rotation ticks, each row followed by its count of ticks
The counts run from 0 to 184.
[-0.05,  0.02, -0.08, -0.09,  0.07, -0.07,  0.03, -0.12,  0.11, -0.33,
  0.11, -0.03,  0.19,  0.07, -0.07, -0.01,  0.18, -0.13, -0.11,  0.13,
  0.15, -0.05,  0.18,  0.19,  0.28, -0.25,  0.24,  0.23,  0.05,  0.11,
 -0.04,  0.17, -0.02,  0.02]
55
[ 0.06, -0.11, -0.07,  0.05,  0.03, -0.02, -0.23, -0.02,  0.11, -0.02,
  0.10, -0.05,  0.16, -0.18,  0.22,  0.00,  0.10, -0.03, -0.03,  0.25,
  0.05, -0.15,  0.00,  0.14,  0.08, -0.19,  0.03,  0.47,  0.15,  0.00,
  0.04,  0.04, -0.08, -0.07]
68
[ 0.13,  0.01, -0.16,  0.13,  0.03,  0.01, -0.18, -0.02,  0.26, -0.13,
 -0.13, -0.05,  0.17, -0.16,  0.20,  0.13, -0.03,  0.10, -0.05,  0.18,
  0.20,  0.01,  0.18,  0.15,  0.08, -0.05, -0.03,  0.42,  0.08,  0.06,
 -0.04,  0.12, -0.07,  0.07]
181
[ 0.21, -0.10,  0.04,  0.13,  0.02, -0.15, -0.05, -0.03,  0.23, -0.07,
  0.05,  0.24,  0.20, -0.01,  0.22,  0.01,  0.10,  0.06, -0.30,  0.05,
  0.14,  0.09,  0.28,  0.02, -0.03, -0.10, -0.19,  0.30,  0.00,  0.07,
  0.07,  0.08, -0.12, -0.10]
4
[-0.06,  0.14, -0.14,  0.06,  0.33, -0.07, -0.03, -0.06, -0.06, -0.24,
 -0.02,  0.08,  0.16, -0.11,  0.16, -0.03,  0.09,  0.06, -0.22,  0.02,
  0.20, -0.09,  0.12,  0.02, -0.12, -0.05,  0.25,  0.38,  0.01,  0.06,
  0.11, -0.19, -0.04, -0.01]
122
[ 0.15, -0.18,  0.07,  0.04, -0.08, -0.20, -0.06, -0.12, -0.01, -0.13,
 -0.08,  0.26,  0.09, -0.02, -0.03,  0.00,  0.28, -0.13, -0.30,  0.01,
  0.01,  0.06,  0.24,  0.14,  0.11, -0.28, -0.05,  0.20,  0.10,  0.21,
 -0.02,  0.12, -0.05, -0.09]
103
[ 0.01,  0.06,  0.03, -0.02,  0.23, -0.26, -0.17, -0.09,  0.04, -0.19,
  0.01, -0.12,  0.03,  0.07,  0.16, -0.07, -0.06, -0.08, -0.19, -0.14,
  0.27, -0.03,  0.24,  0.22, -0.04, -0.23,  0.15,  0.19, -0.06,  0.04,
  0.23, -0.03, -0.03, -0.12]
130
[ 0.14, -0.01, -0.10,  0.09,  0.00,  0.03, -0.19, -0.05,  0.28, -0.21,
 -0.05, -0.01,  0.15, -0.12,  0.15,  0.13, -0.06,  0.05,  0.05,  0.22,
  0.22,  0.01,  0.20,  0.20,  0.15, -0.07, -0.02,  0.31,  0.15,  0.16,
 -0.09,  0.23, -0.09,  0.06]
182
[ 0.21, -0.12, -0.03,  0.11,  0.12,  0.06, -0.08, -0.16,  0.10, -0.20,
  0.15,  0.21,  0.18, -0.01,  0.04,  0.06,  0.22, -0.03, -0.05,  0.27,
  0.08, -0.07,  0.01,  0.10,  0.10, -0.14, -0.01,  0.34,  0.32,  0.16,
 -0.03,  0.03, -0.07,  0.00]
110
[ 0.17,  0.03, -0.16,  0.17,  0.16,  0.04, -0.23, -0.06,  0.21, -0.15,
  0.04, -0.02,  0.12,  0.09,  0.10,  0.17, -0.06,  0.07, -0.11,  0.23,
  0.29, -0.06,  0.17,  0.09,  0.12, -0.09,  0.06,  0.34,  0.19, -0.03,
  0.04,  0.01, -0.08, -0.02]
11
[ 0.13, -0.10,  0.14, -0.06,  0.11, -0.26, -0.06, -0.18, -0.06, -0.27,
 -0.08,  0.01,  0.01, -0.04,  0.10, -0.16,  0.13, -0.16, -0.11, -0.10,
  0.06, -0.06,  0.13,  0.26, -0.10, -0.31,  0.11,  0.11,  0.08,  0.27,
  0.07, -0.01, -0.05, -0.15]
31
[ 0.01, -0.19,  0.01,  0.09, -0.01,  0.00, -0.12, -0.20,  0.11, -0.24,
 -0.02,  0.05,  0.25, -0.11,  0.19, -0.18,  0.13,  0.05, -0.15, -0.08,
  0.13, -0.01,  0.28,  0.08, -0.10, -0.14, -0.13,  0.33, -0.05,  0.07,
  0.10,  0.16, -0.03, -0.22]
134
[ 0.17,  0.00, -0.13,  0.10,  0.15,  0.06, -0.23, -0.07,  0.23, -0.18,
  0.12,  0.03,  0.18,  0.07,  0.08,  0.13, -0.02, -0.06, -0.03,  0.21,
  0.27, -0.08,  0.23,  0.07,  0.17, -0.14, -0.04,  0.31,  0.24,  0.03,
  0.03,  0.10, -0.12, -0.10]
12
[ 0.12, -0.02, -0.12,  0.11,  0.01, -0.04, -0.01, -0.05,  0.33, -0.22,
 -0.08, -0.05,  0.30, -0.01,  0.01,  0.02,  0.08,  0.18, -0.09,  0.17,
  0.30, -0.07,  0.08,  0.11,  0.10, -0.08,  0.17,  0.36,  0.03, -0.07,
 -0.14,  0.11, -0.05,  0.03]
52
[ 0.02, -0.03, -0.05, -0.03,  0.12, -0.14, -0.25, -0.17, -0.05, -0.20,
 -0.06, -0.01,  0.04,  0.12, -0.09,  0.15,  0.11, -0.07, -0.14,  0.05,
  0.19,  0.04,  0.09,  0.28,  0.12, -0.28,  0.22,  0.33, -0.07,  0.07,
 -0.02,  0.09,  0.12,  0.17]
97
[ 0.10,  0.05, -0.07,  0.03,  0.09,  0.04,  0.08, -0.22,  0.04, -0.29,
 -0.14,  0.04,  0.19, -0.06, -0.06, -0.05,  0.25, -0.04, -0.03,  0.16,
  0.05, -0.12,  0.05,  0.19,  0.14, -0.15,  0.30,  0.26,  0.14,  0.25,
 -0.05,  0.02, -0.01,  0.04]
152
[ 0.11,  0.03,  0.07, -0.04,  0.18, -0.36, -0.12,  0.15,  0.12, -0.02,
  0.01, -0.17,  0.06, -0.02,  0.29,  0.08, -0.02, -0.07, -0.16,  0.06,
  0.17,  0.00,  0.08,  0.27,  0.08, -0.29,  0.15,  0.31, -0.03,  0.03,
  0.06,  0.06, -0.06,  0.11]
171
[ 0.02, -0.06,  0.04, -0.08,  0.24, -0.24, -0.07, -0.02,  0.01, -0.40,
  0.05, -0.07,  0.09, -0.04,  0.09, -0.07,  0.01, -0.19, -0.02, -0.13,
  0.30, -0.01,  0.22,  0.18,  0.03, -0.23,  0.12,  0.14,  0.06,  0.21,
  0.01,  0.13, -0.02, -0.05]
128
[-0.03,  0.11, -0.01,  0.03,  0.05, -0.08,  0.03, -0.16,  0.05, -0.21,
 -0.05,  0.11,  0.13, -0.14,  0.26, -0.03,  0.12,  0.00, -0.33,  0.06,
 -0.06,  0.12,  0.31,  0.16,  0.07, -0.13,  0.04,  0.33, -0.11,  0.21,
  0.12,  0.10, -0.05,  0.06]
177
[ 0.13,  0.09, -0.12, -0.02,  0.19, -0.09, -0.11,  0.02, -0.01,  0.07,
 -0.06, -0.12,  0.24, -0.02, -0.02,  0.03,  0.17, -0.18, -0.12,  0.20,
  0.21, -0.23, -0.03,  0.07,  0.14, -0.19,  0.27,  0.37, -0.01,  0.05,
  0.04, -0.08, -0.05, -0.10]
155
[ 0.18,  0.00, -0.11,  0.00,  0.15, -0.17, -0.12,  0.07,  0.09,  0.09,
 -0.04, -0.05,  0.23, -0.07,  0.02, -0.03,  0.15, -0.17, -0.12,  0.18,
  0.29, -0.25, -0.02,  0.10,  0.11, -0.16,  0.17,  0.33,  0.00,  0.02,
  0.00,  0.00, -0.14, -0.17]
156
[ 0.15, -0.07, -0.01,  0.08,  0.04, -0.25, -0.06, -0.12, -0.06, -0.12,
 -0.27,  0.19, -0.01, -0.04,  0.03,  0.09,  0.20,  0.02, -0.41, -0.04,
  0.01,  0.11,  0.15,  0.20,  0.06, -0.26,  0.15,  0.29,  0.02,  0.12,
  0.01, -0.05, -0.02,  0.11]
105
[-0.13, -0.03, -0.12,  0.00,  0.13,  0.03, -0.12, -0.26, -0.12, -0.40,
 -0.01,  0.11,  0.09, -0.12, -0.02, -0.08,  0.16, -0.05, -0.06,  0.01,
  0.09, -0.12,  0.14,  0.10,  0.03, -0.15,  0.23,  0.32,  0.16,  0.19,
  0.02, -0.04,  0.03, -0.07]
23
[-0.01, -0.08, -0.05, -0.07,  0.07, -0.10, -0.17, -0.22, -0.03, -0.28,
 -0.08,  0.04,  0.11,  0.05, -0.07,  0.12,  0.18, -0.04, -0.07,  0.02,
  0.21,  0.08,  0.11,  0.28,  0.08, -0.20,  0.20,  0.31, -0.03,  0.17,
 -0.10,  0.15,  0.14,  0.19]
96
[ 0.13,  0.07,  0.02,  0.05,  0.08, -0.10, -0.03, -0.16, -0.06, -0.05,
 -0.22, -0.10,  0.07, -0.02, -0.01, -0.05,  0.22, -0.23, -0.32,  0.02,
 -0.04, -0.03,  0.26,  0.13,  0.14, -0.26,  0.08,  0.20, -0.02,  0.25,
  0.16,  0.08, -0.03, -0.16]
145
[ 0.04,  0.08, -0.08,  0.00,  0.06, -0.02, -0.13, -0.13,  0.11, -0.28,
  0.00,  0.00,  0.05,  0.02,  0.08,  0.11, -0.01, -0.16,  0.00,  0.15,
  0.12,  0.04,  0.28,  0.28,  0.26, -0.17,  0.13,  0.18,  0.14,  0.30,
 -0.04,  0.17, -0.10,  0.00]
184
[-0.07, -0.09,  0.06, -0.08,  0.15, -0.18,  0.04,  0.01,  0.04, -0.25,
  0.12, -0.02,  0.23, -0.21,  0.20,  0.00,  0.23, -0.14, -0.07,  0.08,
  0.14,  0.00,  0.08,  0.14,  0.07, -0.20,  0.09,  0.38,  0.00,  0.21,
 -0.04,  0.18,  0.06,  0.15]
168
[ 0.36,  0.03,  0.06,  0.07,  0.09, -0.13, -0.03, -0.09,  0.32, -0.04,
  0.03, -0.05,  0.27,  0.17,  0.15, -0.09,  0.06, -0.08, -0.12,  0.13,
  0.24, -0.09,  0.14,  0.17,  0.03, -0.15,  0.00,  0.18, -0.05,  0.07,
  0.08,  0.10, -0.18, -0.17]
44
[ 0.00,  0.03, -0.10,  0.01,  0.18, -0.13, -0.11, -0.01, -0.02, -0.24,
 -0.04,  0.10,  0.06, -0.07,  0.02,  0.04,  0.08, -0.27, -0.21,  0.00,
  0.15, -0.01,  0.38,  0.05,  0.25, -0.20,  0.04,  0.14,  0.15,  0.25,
  0.07,  0.11, -0.08, -0.16]
15
[ 0.03, -0.05, -0.12,  0.05,  0.28, -0.06, -0.17,  0.04,  0.13, -0.16,
  0.02, -0.01,  0.25, -0.16,  0.18,  0.00,  0.04,  0.03, -0.07,  0.03,
  0.38, -0.13,  0.07, -0.03, -0.11, -0.04,  0.07,  0.46,  0.07, -0.01,
  0.02, -0.05, -0.04, -0.08]
124
[ 0.20,  0.05,  0.08,  0.05,  0.24, -0.11,  0.06, -0.10,  0.02, -0.19,
 -0.17, -0.18,  0.14, -0.03,  0.06,  0.08,  0.14, -0.18, -0.07,  0.00,
  0.16, -0.03,  0.04,  0.20,  0.01, -0.24,  0.17,  0.24,  0.04,  0.29,
 -0.01,  0.11,  0.11,  0.15]
40
[ 0.03, -0.06, -0.09, -0.03, -0.02, -0.29, -0.20,  0.11,  0.14,  0.06,
 -0.03, -0.03,  0.15, -0.07,  0.09, -0.09,  0.12, -0.01, -0.28,  0.12,
  0.16, -0.11,  0.17,  0.10,  0.18, -0.23,  0.07,  0.29, -0.03, -0.13,
  0.05,  0.05, -0.15, -0.22]
59
[ 0.04,  0.00, -0.12,  0.03,  0.16, -0.01, -0.13, -0.06,  0.06, -0.27,
  0.08,  0.11,  0.15, -0.02,  0.01,  0.06,  0.11, -0.24, -0.14,  0.11,
  0.18, -0.02,  0.35,  0.03,  0.24, -0.22, -0.02,  0.16,  0.23,  0.22,
  0.05,  0.16, -0.11, -0.15]
14
[ 0.14,  0.13, -0.14,  0.11,  0.10, -0.12,  0.04, -0.02,  0.18, -0.12,
 -0.30, -0.07,  0.21, -0.06,  0.04,  0.02,  0.12,  0.11, -0.30,  0.03,
  0.22, -0.03,  0.17,  0.09,  0.06, -0.06,  0.21,  0.35, -0.11, -0.05,
 -0.03, -0.04, -0.03,  0.05]
50
[ 0.22, -0.19,  0.02,  0.03, -0.06, -0.15, -0.28, -0.11,  0.13,  0.02,
  0.10,  0.18,  0.19,  0.09,  0.02,  0.05,  0.15, -0.12, -0.19,  0.13,
  0.15, -0.01,  0.16,  0.13,  0.07, -0.26, -0.13,  0.29,  0.03,  0.03,
  0.02,  0.15, -0.09, -0.18]
101
